One turn sends every row of this set to another row. A few are shown first. Where does it send the rows asked after them?
Bunus: 0.109, -1.531, -1.068, 2.621, 1.062, 0.586, 2.085, -0.510, 2.873, 2.291, -2.336, -0.714
Ler: -0.704, -2.690, 1.605, 1.122, -0.139, -1.730, 1.933, -1.635, 2.477, 1.905, -2.814, 0.934
luvup: -3.005, -1.707, 2.384, -1.161, -1.085, 1.394, -1.182, -1.351, 1.748, 0.674, -0.913, 2.331
pibi: -2.692, 0.345, -0.831, 1.760, 1.264, 2.990, -0.130, -1.455, 2.341, 2.062, -1.098, 1.228
Gol: 1.661, -1.098, -1.961, 1.484, 0.948, 2.716, 0.596, 1.039, 1.844, -0.391, -2.496, -0.580
zuroz: 0.688, -1.149, -1.314, 1.626, 1.200, -0.665, -1.145, -0.774, 3.210, -0.659, 2.951, 0.748
vunu: 0.836, -1.902, -0.766, 2.030, -2.054, 1.770, -1.632, 0.943, 2.325, -0.566, -3.496, 2.049
nak: -1.265, -0.737, -1.540, -1.115, 0.381, -2.608, -1.300, -1.611, 0.027, 1.113, -1.364, -2.886
sukes: -3.163, -0.954, -2.851, 1.906, 1.129, 1.230, -1.590, 0.106, 0.572, -2.244, -2.467, -0.010
Vaz: -1.838, -0.828, 2.519, 0.699, 1.855, -0.066, -1.219, -1.154, 2.957, -2.463, -1.865, -2.242
rab: 1.169, -0.591, -0.050, 0.434, 1.311, -1.673, -1.836, -1.389, 1.854, -1.435, 2.007, 2.349
resep: 0.814, -1.905, -1.102, 2.536, -1.916, 1.998, -0.912, 1.201, 2.961, 1.529, -2.624, 0.581
Pil: 0.468, -0.647, -1.281, 2.150, -2.583, -0.788, -1.858, -0.625, 0.414, -2.960, -0.268, 1.852
voto: -0.641, 0.206, 2.345, 0.256, 2.501, 0.598, -1.275, -0.617, 2.188, -0.877, -1.599, -3.091
latuv: -1.902, -0.904, -2.513, -0.362, 0.448, -2.290, -1.797, -1.949, 0.195, -2.436, -2.447, -1.149
Tofo: 1.068, -0.835, 0.538, 0.360, 1.134, -2.224, -1.408, -1.507, 2.106, 0.145, 2.442, 1.693
puse: -1.012, 0.622, 2.176, 0.871, 3.023, -0.052, -0.997, -1.349, 2.132, -0.847, -2.166, -2.433
sibog: -2.196, -1.712, -3.105, -0.128, -0.231, -1.363, -1.586, -0.991, 1.151, -2.187, -1.414, -2.551
Pifi: -1.196, -0.633, 2.509, 0.093, 1.709, 0.568, -1.402, -0.385, 2.666, -1.902, -1.415, -3.009
luz: -1.133, 0.597, -0.777, 0.124, 0.946, 4.319, -1.384, -0.245, 1.098, 0.496, -1.157, 1.312
Por: 0.273, -3.003, 2.384, -0.892, -1.081, -1.010, 0.168, -0.712, 1.242, -1.044, -3.117, 1.980
Mudi: -1.354, -0.286, -1.573, -0.885, 0.781, -3.097, -1.574, -2.269, -0.572, -0.493, -2.391, -1.317
Madub: 0.556, -0.858, -2.407, 2.835, -2.566, 0.455, -1.372, 0.375, 1.439, -1.306, 1.046, -0.321
reto: 0.986, -0.740, -1.224, 1.166, 1.315, -0.662, -1.685, -0.932, 2.548, -1.974, 2.223, 1.724
Deme: -3.782, -1.155, 1.143, 0.991, -0.012, 1.236, 0.098, -2.102, 2.753, 2.129, -1.052, 1.894
gamir: 0.641, -0.506, -1.524, 2.814, -2.163, -0.682, -0.527, -0.186, 1.254, 1.952, 1.388, -1.054
vufak: -3.169, -2.333, 0.658, -0.309, -0.483, -0.968, -0.815, 0.128, 0.561, 2.903, -0.649, -1.933
Rabi: -1.701, 0.012, 2.321, 1.125, 2.639, -0.473, -0.930, -1.657, 2.667, -1.817, -2.360, -1.850
mora: -4.064, -2.509, -1.906, 1.798, -0.007, 0.669, -0.574, 0.428, 1.991, 0.592, -0.879, -2.128
kigok: 1.796, -2.069, 0.128, -0.728, -0.425, 1.749, -0.500, 0.981, 0.854, -2.438, -2.911, 1.102
vada: 0.476, -0.015, 0.293, 1.776, -2.115, -2.742, -1.510, -1.911, -0.284, -0.655, -0.678, 2.465
gifem: -1.724, -1.615, -2.526, -0.604, -0.206, -1.594, -1.274, -0.801, 0.996, 0.031, -0.719, -3.646
Gat: 0.611, 0.098, 0.150, 2.162, -1.796, -2.659, -0.541, -1.626, 0.195, 2.311, 0.322, 0.659
guz: 0.809, -1.622, 0.671, 1.445, -1.959, 0.214, -1.633, -0.135, 1.491, 0.001, -4.099, 3.184
Bitug: -1.766, -0.695, 1.442, -1.567, 0.407, -1.432, -1.981, -0.473, -1.743, 1.548, -2.196, 0.042
Gime: 0.650, -1.632, 0.062, 2.310, -1.717, 0.514, -0.479, 0.298, 2.587, 3.518, -2.792, 0.759
Bugu: 0.686, -1.173, -0.320, 1.051, 1.054, -1.646, -1.024, -1.165, 2.967, 0.659, 2.987, 0.735
bimav: -1.355, -0.577, 1.202, -1.714, -0.526, 3.280, -2.056, -0.234, 0.756, -0.381, -0.954, 1.945
gomus: -1.778, 0.108, -0.715, -0.215, 1.422, -0.139, -2.495, -0.504, -1.674, -1.670, -3.317, 1.391
Biri: 0.803, -1.516, 1.179, 1.633, -1.636, -0.606, -0.853, -0.523, 1.724, 2.601, -3.622, 2.414

mora turns into gomus
Mudi turns into gifem
Ler turns into Gol
Where do these go?
Pil turns into Gat
bimav turns into Deme
zuroz turns into rab
Vaz turns into puse
vunu turns into Biri

One turn sends every row of this set to another row. A few are shown first. Where does it send the rows asked after them?
Dip: 2.315, 0.645, -2.758, -1.255, 2.015, -1.585, 0.669, -1.077, 3.810, -0.220, 0.439, 1.332, -0.538, 0.697, -0.607, -2.422, -0.128, -0.771, 0.623, -0.704, 0.832
Miza: 1.916, -0.311, -3.011, 0.799, 3.997, -2.255, 0.451, 0.064, 1.135, -1.759, 0.281, -0.519, 2.117, -0.225, 0.402, -0.462, 0.644, -0.522, -0.419, -2.293, 0.002
Sala: -0.214, 0.093, 0.613, 1.503, -2.338, 1.591, -0.942, -1.193, -3.102, 1.535, -1.405, -1.921, 2.551, -0.250, -0.410, 1.673, 0.443, 0.624, -0.559, -1.369, -0.658
lagi: -0.801, 0.282, 2.108, 0.462, -2.371, 3.224, -1.051, 0.173, -1.873, 1.330, 1.402, -0.542, -0.199, -1.345, 1.425, 3.075, 0.803, -0.955, -0.476, 0.302, -1.654
loti: 0.434, -1.255, -3.727, -0.239, -0.620, 1.755, 0.568, 1.020, 1.567, -1.555, -2.159, 0.541, 3.066, -1.377, 0.740, -0.248, -1.050, -3.844, 0.601, -2.032, -0.555
guma: -0.309, 0.266, 0.533, -1.381, 0.951, 1.406, -1.559, 0.156, -3.276, -0.182, 2.586, -0.139, 1.894, 0.408, 0.464, -1.451, 2.563, 0.742, -0.427, -1.019, 1.511
Bem: 0.820, 1.963, -0.987, 3.084, -3.243, 0.158, 3.242, -1.561, 1.668, 0.027, -0.845, 0.635, -0.361, -0.488, 0.011, 1.735, -1.341, 0.351, 0.815, 1.332, -1.673
Gemov: -1.657, 1.726, 0.843, -0.726, -0.618, 3.315, -2.136, -0.391, -1.654, -0.996, 3.533, 0.855, 1.222, -2.217, 0.539, 0.717, 1.532, -1.446, -1.401, -0.826, 0.010
nodig: 1.409, -0.012, -2.184, -1.282, 2.366, 2.122, 0.145, 2.369, 2.991, -2.303, 1.391, 1.495, -1.440, -1.896, 1.920, 1.478, -0.318, -1.273, 0.113, -0.295, -0.361
lozu: 1.006, 1.073, -3.373, -0.234, -0.581, -0.379, 0.523, -1.607, 3.997, -0.450, -1.156, 1.673, 1.005, 0.013, -1.354, -2.090, -0.980, -3.286, -0.022, -1.782, 0.041
sanu: 1.415, 0.618, -2.428, -1.828, -0.435, 0.420, 0.777, 0.521, 4.457, -0.722, 1.578, 2.762, -1.256, -0.697, -0.374, -1.840, -0.697, -2.698, 0.787, -0.421, -0.641
Fut: -1.146, 1.506, -0.655, -0.620, -0.785, 3.535, -2.265, -1.659, -2.497, -0.373, -0.662, -0.288, 2.901, -0.970, -0.464, -0.071, 0.831, 0.083, -1.113, -1.495, 1.992
pilo: 0.393, -0.065, 1.984, 1.063, 0.344, 0.211, -0.811, 0.470, -3.142, 1.391, 1.664, -1.214, -0.197, 1.145, 0.643, 1.651, 2.079, 1.831, -0.523, -0.585, -0.506
Mivos: 1.207, 0.595, -0.790, 2.780, -1.907, -0.895, 3.483, -0.291, 0.408, 0.776, -1.736, 0.649, -0.623, 2.736, 0.688, 0.117, -0.077, 0.806, 1.547, 1.298, -0.149
lus: 0.842, 0.587, 0.265, 2.394, -1.732, -1.306, 3.748, -0.872, 1.254, 0.702, 1.650, 0.645, -0.837, 0.578, 1.825, 0.707, 0.295, -0.897, 1.501, 2.252, -2.125

Fut turns into guma
pilo turns into lagi
Where do these go?
nodig turns into loti
Dip turns into sanu
lus turns into Bem

